128 stands for zero in the data rows.
Here are some points:
(127 175 101 147 108 144 143 156)
(168 85 135 100 175 138 97 160)
(147 167 111 210 87 125 111 90)
(111 184 131 177 89 127 109 95)
(108 84 84 89 150 71 197 141)
(133 168 111 178 65 158 185 39)
(140 118 114 129 162 113 137 129)
(123 68 116 66 154 96 198 147)
(120 184 96 172 104 154 133 141)
(109 186 101 168 98 202 112 87)
(176 97 134 145 160 136 140 126)
(104 82 126 51 154 100 122 168)
(143 62 131 41 115 165 147 176)
(117 66 112 48 150 66 107 171)
(110 212 118 210 92 201 138 38)
(152 165 104 161 89 167 80 103)
Here are 24 more points, each followed by its number:
(169 103 209 131 200 183 110 147) 0
(86 148 120 109 129 103 150 150) 1
(112 28 132 28 140 97 149 185) 2
(124 101 172 89 162 155 93 140) 3
(122 172 90 182 87 128 115 101) 4
(153 169 142 182 141 196 114 122) 5
(114 148 104 138 89 87 122 117) 6
(139 152 119 181 155 91 174 113) 7
(140 159 121 191 106 184 165 12) 8
(121 58 168 42 152 125 70 160) 9
(138 131 97 171 134 124 120 160) 10
(134 213 122 165 108 150 107 122) 11
(120 77 166 42 125 125 67 145) 12
(114 86 112 63 179 57 157 151) 13
(142 140 130 192 76 149 140 112) 14
(125 97 159 81 109 49 86 165) 15
(105 79 142 43 164 60 107 166) 16
(141 42 157 24 152 84 88 139) 17
(107 212 104 225 88 147 152 78) 18
(108 86 117 61 189 39 182 162) 19
(93 71 157 53 171 93 121 149) 20
(138 163 134 180 84 175 139 40) 21
(156 145 125 201 149 176 153 54) 22
(127 185 109 198 114 121 119 110) 23
Which two of these numbered points are nearest to each point below, ignoring the direction in which the first points spread most? Their numbers follow each, nearest first.
(152 202 46 209 63 240 148 22) > 8 21
(89 125 160 95 121 103 138 165) > 1 20
(116 174 102 182 79 145 89 115) > 4 6
(152 184 105 238 104 153 120 119) > 10 23
(129 86 147 93 107 144 110 78) > 17 21
(130 201 99 226 47 165 163 64) > 14 18
(119 120 120 143 130 89 195 135) > 18 7
(103 137 125 114 87 124 141 126) > 2 1
(179 132 194 173 158 204 89 129) > 0 5
(82 97 127 80 166 3 163 186) > 19 1
(157 87 145 102 151 173 150 154) > 5 21
(124 37 136 13 143 93 166 125) > 21 8
(164 129 105 201 125 136 182 138) > 7 14
